In the data rows, the value 128 means zero.
Here is a table of points, one per row:
[100 101 130 169 150 137 132 137 143 134 105 114 134 140 131 115 147 141
 131 158 151 116  91 154 147 129 133  94 151 161 120 113 108 100 129 130
 255]
[173 145 106 118 107 112 146 161 176 133 218 148 158 140 145  96  93 130
 100 107 111  92 106 148 113 137 161 126  61 170 146  60 150 133 131 168
 159]
[106 113 139 114 178 119 178 182 129 155 101 165 138 146 151 170 146 169
 112 131 142 130 140 157  78 114 135 139 128 162 156  80 114 107  87 149
 111]
[ 77  95 165  70  99 193  96 123 137 115 108 145 146 107  64  99 132 134
 152 116 138 116 182 145 164 134 131 153 155 122 178 106 174 102 118 147
 103]
[139 117 151 120 174  67 110 112 124 134 129 101 117 127  84 126 145  27
  62 114 184 118 131 128 127 137 104 142 174 131 168 153 113 152 117 134
 107]
[136 153 171 117 110  80 175 160 115 118  97 127 138  88 142 215  96 157
 165 109 143  72 111 138 147 100 161 134 128  41 133 119 127 131 133 164
 158]
[178 143 178 116 110 162 163 150 227 141  94 125 184 178 139 176 151 112
  93 124  63 114 113 128 171 130 105 146 134 106 157 161 148 150 122 111
 137]
[119 133 127 133 104 171 172 136 118 127 145 139  81  99 136 142 128 147
 134 138  99 165 141 155 152 160 207 147 151  86 137 110 173 188 105 138
 114]
[135 137 122 103 123  77 110  99 133 142 126 138 129  85 143 138 115 111
  99 146 141 151 188 163 122  71 176 117 140 196 128 105 131  49 109 110
  98]
[140  87 117  94 138 143 150 119 105 143 111 166 162 114 156  78 129 132
  56 149 136  59 141 177 137 132 122 147 151 139  87 125 153  83 155 133
 129]
[140  93  61 105 214 109 177 119 208 166 130 136 156 109 105 133 135 175
 198 149 107 126 139 128 131 132  93 151 118  94 122 149 121  87 161 125
  87]
[171 133 146 189 131 116 122 113 126 130  96 120 116 154 130 170 137 137
  69 113 109 149 131 151 171 144 123 132 103 164 108  87 129 116 137 150
 127]
[121 162  80 103 104 161  95 137 113 189 116  98  49 149 142 184 124 155
 129 131  96 131  57 115 121 119 123  98 135 162 125 133 113 112 124  80
 117]
[116 168 142 110  92 133 128 120 160 130 172 179  92  75  80 101 162 129
 144 122 123  89 109 180 114 170 121  16 162  80 201 105 132 127 156 141
  88]
[116 108 135 150 115  91 126 150 107 115  52 132 149  34 144 140 161 133
 154 117  55 141 163 127  22 130 113 131 113 139 123 123 116 154 118 109
 126]
[122 104  94 130 110 104 130 123  81 168 161  91 129  94 102 109 101 139
  93 101 121 120 147 142 128 151 101 156 133 140 114  77 128 184 116 157
 157]
[113 115 180 169 143  97  88 150  65 159 181 151 137 152 109 131 111 134
 145  97 125 158 143 164 210  47  96  75 121 114 142  70 136 118 112  66
 117]
[126 164  93 164 101 111 106 112  76  97  95 109 171 153 142 141 142 136
 115 132 123 104  95 140 125 114 101 150 125 129 221 136 164 142 166  65
 114]
[223 126 127 113 145 150 130  94  91 183 155 144 113 164 171  65 147 135
 107 150  91  98  83 118  52 113 132 108 152 138 146 129 104 166  79 149
  86]
[ 34 153  81  96 105 140 116 141 108  90 105 108 161 155 165 105 168 164
 127 108 105  81 124  92 160 125 146 126 128 127 148 123  81 105 114 121
  99]
[120 127 145  69 156 104  95  80 123 145 113  72 114 151 174 150  84 109
 160 160 123 148 150 151 119  88  79  91  97 123 137 182 192 146 137 138
 150]
[121 133 104 151 193 151  99 147 106 110 130  99 163 126 116 141  69 131
 154 121 109  96  66 143 122  91 176 120 145 124  92 131 101 135  71 157
 129]
[ 99 161 125 132 159  89 120 137  99 220 103 157 134 125 144 109 117 172
 107 104 112 136 155  65 189 154 116 129 133 174 145 142  99 176 211 157
 128]
[117  89 150  76  82 130 177 145  85 104 171 116 121 114 107 111 145 109
 112 116  77 135  96 102 124 100 132 132 151 121 147 156 124  87 196 115
 165]
[179 147 126 162 103  95 148 158 131 107 120  50 124 204  93  75 175 144
 172 140 196 132 141 114 121 134 164  54 121 154  90 135 103 136 153 141
  94]
[146 100 154 141  26 137 120 122 190 161 128 143 120  73 146 150  86 108
 147 165 145 142 100  83 152  77 131 170 132 155 127 115  10 135 125 138
 111]
[153 115 109 147 124 148 138 163 150 146  58 161 116 105 125 105 163 116
 120 110 207 163  91 147 139  76 185 161 101 145 162 139 156 149 204  95
 106]
[155 145 102  88 177 118 168 126 131 122 183 123  78 109 145 149 164 123
 106 190 152 143 167  76 207  78 148 139 149 117 144 146 127 128  95 127
 134]
[140 142 120 123 153 141 149  90  57 112 109 157 136 155 121 134 112 148
 110 115 127 207 113 114 123 118 104 102 151  72 139  90  93 169 132 143
 148]
[134  96 122 129  98 120 165 152 102 174 140 139 186 137  14 127  90 117
 155 177 133 112 105 138 126 152 148 150 146 114 122 202 120 137 109 104
 103]
[ 94 106 154 126 169 106 129 131 144  53 114  93 128 145 108 108 126 147
  32 149  89 169  75 114 126 147 152  98 127  98 120  85  80 130 132 128
  73]
[178 155 120 143 120 102  96 104 120 124 133 129 180 143 131 123 136  29
 170 121  60 159 135 126  87 112 198 143 150 114 149 137 141  50 149 139
 158]
[100 197 132 166 107 219 125 140 186 141  96 105  92  89  93  74 151 124
 146 129  94 126 172 229 128 128  89  67 164 139 135 145 123 137 118 176
 130]
[129  90 100 146 145 102 107 117 143  71 117  98  54 159 141  89 106 126
 178 109 100  47 125 132 162 139 137 201 140 119 143  80 135 173 120  85
 122]
[161 127 127 130 134 102 146  60 171 139 140 113 117 126 117 147 182 152
 213 109  99 155 114 167 171 188 102 151 141 149 180 115 129 106 109 124
 130]
[125 157 121 112 142 103 113 167  98 126 124 152 125 103 157 103 139 134
 172 193 163 204  43 139 120 144 118 158 129 120  76 111 217 132 160 164
 119]
[119 117 116 126  36  35 152 142 134 123 135 125  68 168 126 148  96 160
 114  91 150 129 148 149  86 132 132 117 160 123 115 181 131  99 119 128
 134]
[172 109 110 110 101 143 168 143 100  11 145 149 148 102 121 151 103 121
 149 190  87 143 162 140 159 120  82 102 111 225 116 153 124 192 150 112
 126]
[150 133  99 136  61 117 128  85 110 153  72 119 102 115 137 122 141 131
 107 138 143  81 140  32 146 161 111  96 131 112  85 108 198 109 113 153
 157]
[108 176 146 130 110 104 119 118 138  95 124 255 137 203 151 121 134 125
 135 112 131 131 123 115 144 150 130 120 137 128  92 171 132 130  41 111
 125]
[ 64 139 103 150 110 119 145  69 171 105 165 133 148 186 151 104 116 156
  98 155 121 134 119 155 105  51 113 163 137 114 112 139 146 138 186 153
 137]
[ 69  90 167 136 106 124 145  92 148 142 157  80 151 107 135 132 165 127
 150 103 103 187 129 127 160 155 153 149 172 142 102 143 146 112  99 203
  88]
[141 190  95  96 130 137  63 102 126 123  82 120 155 121  51 137 146 128
  95 138 136 108 143 152 149  80 165 135 123  92  76 102 106 159 103 116
 142]
[134 113 130 132 155 150  73 229  96 129 127 112 112 121 161 155 124 131
  92 187 107 137 124 120 147 193 142 114 150 132 142 144 144  62 115  76
 117]
[121 116 122 144 159 135 106  92 115 113  66 157  98 157  22 177  77 140
 119 151  96 118 119  73  85 127 118 108 111 152 134 128 135 103 136 198
 133]
[109  71  88 134 123 155  87 150 127 146 205 137 140 136 111 218 255 111
 112 113 133 109 157 125  92 109 149 127 101 136  74 154 150 192 129 129
 148]
[ 94  77 145 168 123 166  87 114 111 161 147 136 137 158 175 124 105 129
 167  88 155 116 108  95 120 109 118 112 155 179 154 137 139 142 110 139
 122]
[109 123 144 157 101 121 112 117 105 158 139 113 127 123 129  84 143 156
 120 170 118 143 142 137 137 138 134 135   0  76 143 162 109  98  94 129
 126]
[118 149  86 157 135 138 103 123 157 137 172 141 119  94 115 150  55 115
  87 120 159 124 114 143 110 145  66 126 132 107  81 136 145 121 126  78
 102]
[152 146  28 147 135 194 127 137 144 101 131 141 140 137 134 141  93 132
 118  31 142 190 158  74 125 136 118 119 123 107 122 101 116  91 135 128
 124]
[163 137 137 105 160 127  92 124 100  84 173 167  95  99 135 140 160 147
 147  97 159 118 148 157 110 140 137 159 123 126 140 173  41 111 179 144
 177]
[127 116 145 189 170 169 137  72 120  57 138 131 125  81 140 137 127 153
 121 141 187  77 103  89 117 117 121 112 105 133 189 138 160 105  78 166
 118]
[130 150 197  51 155 112 129 139 148 112 111 146  90 104  95  96  99 129
 160  71 117 103 106 113 129 117 171 142  86 188  68 140 153 134 140 114
 113]
[ 97 157 170 143 150 135  97 138 158 127 148 118  89 156 132 152 103 130
  86 120 130 137 136 125  84 168 117 192 112 134 144 143 145 143 141 131
 146]
[110 149 169 136 130 138 180 126 153 150 164 119 156 127  50 124 147 124
 164 171 151 148 132  51  92 139 106 151 133 162 137  66 138 115 122  20
 155]
[124 148 122 189 146 141 120 135 134 129 136 128  85 135 135  71  89 143
 134 168 110 146 212 116 114 142 188 170 165 102 142 161 118 157 124  99
 168]
[142  85 140 162 148 141 170  91 120 141 124 116 147  79 130 133 124 135
 113  71 127 124 102 137 176 161 154 103 125 142 112 230 152 120 153 110
 119]
[161 134 165  32 112 202 148 114  91 149 124  79 178 162 152 150  89 138
 147 113 180 140 162 145 108 177 132 121 113 121 130 110 120 141 139 119
 145]
[132  82  58 110 127 119 166 173 130 120  89  97 114 172 130 102 117 102
 113  89 163 153 142 155 103 106  84 136 108 123 170 133 125 145  53 136
 133]
[149  57 125  97 105  99   4 126 172 104 115 155 150 123 158 117 132 150
 135 163 169 160 107 136 129 189  95 125 133 109 115 112 100 147 127 140
 140]
[118  95 149 139 148 110 102 180 174 124 146 117 157 139 174 141  91 101
 150 142 135  93 192  66 120 121 154  63 137  96 128 113 144 156 177 163
 115]
[160 127 159 101 135 137 128 160 150 121 129 110 122  69 149  45 146 114
 125  71 101 157 108  85 127  77  68 121 126  87  94 151 146 118  99  98
 163]
[102 246 129 127 125  97 136 147 113 117 154  73 189  97 160 135 138 125
 126 128 184 111 118 120 120 157 102 156 139 156 120 148 116 136  94 149
 123]
[160 140 182 169 131 167 126 158  82 123 139 126 104 177 128 132 158 132
 140 131 128  92 149 136 121 109  42 203 144  97  61  90 113  77 168 171
  66]
[118 108 165 129 141 142 168  50 136 125 115 128 138 123 182 140 119 135
 124 120 148 118 148 154  85 150 155 101 127 102  71 107  96 134 151  11
 116]
[ 60 132 101 127 140 137 183 125 106 143 100 151  82 148 168 140 127   0
 159 144 130 116 113 137 145 161 123 118  74 111 112  96  95 132 138 145
 123]
Along one direction, these points spread out more than along any other. Take the direction at right angles to it along which they spread out most. Go by this last direction. Where along it does each point below lie, from 0 to 99? The average is 50, and the first point in the table lies past the average. One standard deviation of the points above along it is 16.
[119 117 116 126  36  35 152 142 134 123 135 125  68 168 126 148  96 160
 114  91 150 129 148 149  86 132 132 117 160 123 115 181 131  99 119 128
 134] 44
[160 127 159 101 135 137 128 160 150 121 129 110 122  69 149  45 146 114
 125  71 101 157 108  85 127  77  68 121 126  87  94 151 146 118  99  98
 163] 40
[161 134 165  32 112 202 148 114  91 149 124  79 178 162 152 150  89 138
 147 113 180 140 162 145 108 177 132 121 113 121 130 110 120 141 139 119
 145] 38
[140 142 120 123 153 141 149  90  57 112 109 157 136 155 121 134 112 148
 110 115 127 207 113 114 123 118 104 102 151  72 139  90  93 169 132 143
 148] 62
[161 127 127 130 134 102 146  60 171 139 140 113 117 126 117 147 182 152
 213 109  99 155 114 167 171 188 102 151 141 149 180 115 129 106 109 124
 130] 59
[141 190  95  96 130 137  63 102 126 123  82 120 155 121  51 137 146 128
  95 138 136 108 143 152 149  80 165 135 123  92  76 102 106 159 103 116
 142] 63
[149  57 125  97 105  99   4 126 172 104 115 155 150 123 158 117 132 150
 135 163 169 160 107 136 129 189  95 125 133 109 115 112 100 147 127 140
 140] 50
[102 246 129 127 125  97 136 147 113 117 154  73 189  97 160 135 138 125
 126 128 184 111 118 120 120 157 102 156 139 156 120 148 116 136  94 149
 123] 51
[139 117 151 120 174  67 110 112 124 134 129 101 117 127  84 126 145  27
  62 114 184 118 131 128 127 137 104 142 174 131 168 153 113 152 117 134
 107] 47
[117  89 150  76  82 130 177 145  85 104 171 116 121 114 107 111 145 109
 112 116  77 135  96 102 124 100 132 132 151 121 147 156 124  87 196 115
 165] 23
[132  82  58 110 127 119 166 173 130 120  89  97 114 172 130 102 117 102
 113  89 163 153 142 155 103 106  84 136 108 123 170 133 125 145  53 136
 133] 61
[127 116 145 189 170 169 137  72 120  57 138 131 125  81 140 137 127 153
 121 141 187  77 103  89 117 117 121 112 105 133 189 138 160 105  78 166
 118] 73
